Rotation paths and how fast each direction turns (degrees a step)
Each turn is a multiple of 5 degrees from 10 to 175, or 0.
Each row of a path follows its step; steps can be skipped.
Path 1:
step 1: [  0   4   2  10  16   7   6   2  -3  -2   7   2  -2  -8   3  10   6   1
 -27   1  14   5  22   4   2  -8  -4  -8 -10   2  -1   2 -12   2  12   6
  -2   6  11  11  -9   3  17   8   1 -10   2  -7]
step 2: [  7  -4 -11   3  -1  -1   1   5   7  -6   0  -9   2  16 -14 -10  10   7
  21 -11  -5  -2   5  -3  10   0  -4  -3  -8  -2   7  -8  16  -8  24  -1
  15   0   5  -7  -7   8  -9   7  11   1  -2  -1]
step 3: [ -6  12  -1   1   5   3   7  -7   7   3  -1  -8  -2 -31  -5   1  13   6
 -14   5  -7   4  -8  -2  -9  -4   0  -7   6   8  -7  13   3   8   3  -1
  10 -22 -12   4  -8  -8   4  10   0  -5 -13  -2]
step 4: [  6   0   6   7   2 -13   6   3   4 -14  14   5  12  -3  10   8   9  -2
   7 -11   4  13  11   7  12  -4  -1   7   3 -12 -14  -8  -3  14  18   8
  11   4   3  -5   6 -12  -4  -7   1   0  18   6]
step 5: [  6   1  -5  14   5  10   0  -7   8   7  -2  10   3  -1  -9  -9  15  -3
   5  24   1  15   6  -1   3  -4  -2  -6 -13   6   2  -4 -12   1  11  -1
 -17 -12   4   1  -5  15   1   6  10  -8 -15  -8]
step 7: [  0   2   3  22   1  -9   2   0  -8 -11  15  -3   6 -10 -18  -7  -5  -5
   7   7  -4  -7   7  -5   3 -13  -7   1  -3  11 -10   5   1   2  12  19
  17  -9 -16   5  -1   2   2  -2  -2  -2 -14  -4]
step 8: [ 11  16 -11   2  -9  -7   2   0   2  10  -6  -7  14 -15  12  -6  25   4
   5  -6   0   4  -1  12  -9   2  -9   4 -11 -11   2  -2  -1  -1  12   2
  -7  -2   2  -1  -2  -8   5  14   1  -7  19  -2]
step 9: [  7 -16   0   2  19   0 -14   6   9  -2   4  -2  -1  -5  -2   5   4  12
   4  20  -3  14  -1  -7  17 -11  10  -1  -3   0 -14 -12   4   5   6   8
   2  -2   4 -15  -8 -12   7   1  -5   1 -15  -7]
step 10: [  7   6  -3  13   2  -1  15  -7   3   0  10   4  -3  11  12   8  11   2
 -12  -4  -5   7  11   9 -17  -8  -8  -1 -13  10  -2  16   0  -6  18 -13
  13   0   3   1  16   8  -1   3   2  -2  -9  -3]
step 11: [  1   5   0   6  -2   5  -1  -3  -2  -1  11 -16  16  -7  -1  -3   1  -2
  11  -3   7  -7  -3  -6  16 -12  -2  -9   3   4  18 -11  18   9  16   8
   1  -9   7   6  -8  -7  19  -3  15  -6  -2  -4]
Speeds:
[ 1 -6 -2 -1  1  3  1  0  0 -3 -2 -3 -2  5  0 -3 -1  1 -2 -1  0  1 -2 -4
 -3 -1  4 -5 -1  0 -3  1  1 -1  1 -3  4 -2  1 -2  3  5  2  5 -2  2 -2  2]	95
[ 2 -2 -1  1 -1 -2 -1 -1  4 -2 -1  2 -3  0  4  0  1  3  1  3 -2  5 -6  1
 -2  2  0  3 -1 -1  0  3  0 10 -1  0  2  1 -1 -3 -1 -2 -1  0  0 -3  1  1]	70
Path 2:
step 0: [ -7  12   6  -7 -16 -10   5 -10   1   1  -6  -5 -15  -6  -2 -13   8 -17
  -6  -5  -7  -6   1  12   3  -8   3   0   3   3  18 -10   9   8   8   6
   7 -12   0  -9  11  -9  15  11  -6   1   0 -10]
step 1: [-10 -21 -12  12 -12  13   0   1   5  -6  13   6 -14  -3  -2   8   3 -10
   3 -13 -10  -2   7   1 -15  11  -2   3  -4   6   6  -5  11  -9  -1   5
  -4  -4 -12   4  -4  19 -10  -7   8  -4  10  -8]
step 2: [-11 -11   1 -20   4 -14  -3   2  -3  -3   3  -3  -4  -9   5 -23  12  -3
   0   4  -9  11  -4  -1   3   1 -12 -13  -2   1   2  -7   5   5  11  -4
   9  -3 -18  -1   0  -7   7  19   7   0  -7  -5]
step 3: [ -8  -3 -13   1  -6   3  12  -3   3  -7 -13  -2 -10 -23  14   4 -13 -13
   3 -10 -13  -3 -11   1 -15   0   8  14 -10   2  -2  11   8  -3   3   0
 -11 -10   6  -3  -9   3 -10   9   1  -7   2  -7]
step 4: [-29 -12  13  -3  -4  -1   7  -7   0  -7  18   1   4   6   2   0  11   2
  18   6  -6  -2  -3   3   5 -10   3 -20  -6   6  -8  -5  -7  -1   8  -4
   1   2  -1 -10  -1   3   4  15   3  -3  10  -6]
step 5: [-10  10 -24   4   4  -9  13   8   5  -2  -4  -9   4  -3  -7 -12   0 -14
   5 -16 -10 -11  -5   9  -3   0   7  11  11   8   2  -7  15   6   3  -1
  -9  -3  -5  -1  -3  -5   3  10  -8  11 -12 -12]
step 6: [ -7 -17  12  14   4   6   6 -14  15   4  -1   7 -16  11  -2   1   2  -8
   9  -8   1   4  -3   4 -14  -3   6 -11 -12  16  11  -1   2  -2  13   9
  -2 -12  -5   0  12  -3   5   6  10  -3  12   0]
step 7: [ -4  -3  -3  -7 -10  -2  -7   0   6  -9   0 -11   5 -16   2  -5  10  -2
   8  -7  -6  -9  -3   1   0   1  -5   3   3  -3   5 -10  10  -3   6   9
  18   0 -12   8   2  15  -3  12   3  14 -11 -31]
step 8: [ -5 -15  -3  -4  13   5   4   4   1 -18  -4  21 -19 -11   0  -7  -2  -8
   4 -13 -11   9  -3  16   7   0  -4   6 -12   9   0  -1  -1   7  15   3
 -16  -1   0   5  -5  -3   4  -1   9  -9   4   0]
step 9: [-13  -6   2 -12   5  -3   8   0   2   4  -2 -13  12 -12  -4   4  14  -3
  18   6  -3   4  -9 -10  -3   0   6 -11  -7  -1   0  10  -4  -8  -9   5
  -6 -15  -6   6   5   5 -13  20   1  -4   1 -18]
Speeds:
[-1 -1  3 -1  5 -5  1 -2  1  3 -7  1  2 -1  1  0 -2  2 -1 -1  0  0  1  1
 -1 -1  2 -3 -2  1  4  2  6  0 -4 -4 -2 -2 -3  3  1 -2 -1  0 -2 -2 -1  2]	115
[ 0  2  2 -3  2 -5 -3  0 -2 -2 -1  0  2  3  4  0  2 -1  4  0 -2 -2 -2 -3
  0  1 -2 -3  7  1 -1 -2 -1 -1 -3  1  4  4 -4 -3  5  0 -3  3  1  0  1 -1]	145
[ 3 -2  0  6  1  0  2  0 -4  2 -2  1 -4 -1  2  1 -2 -3  4  0 -2  1  1  0
 -1 -1  4  6 -2  1  1 -2 -6  0 -4 -3 -1  3 -3  1  1 -2  2 -1  2 -2  4 -2]	145
[-2  3  2  3 -3  1  1 -2  2  2  0 -3  4  1 -1  2 -2 -2  3 -4  5  0  2  6
  1  0  1  1  0  4  0  2  0  4  2  3  3  5 -4  0  0 -3 -2  1 -1  1 -1  4]	55
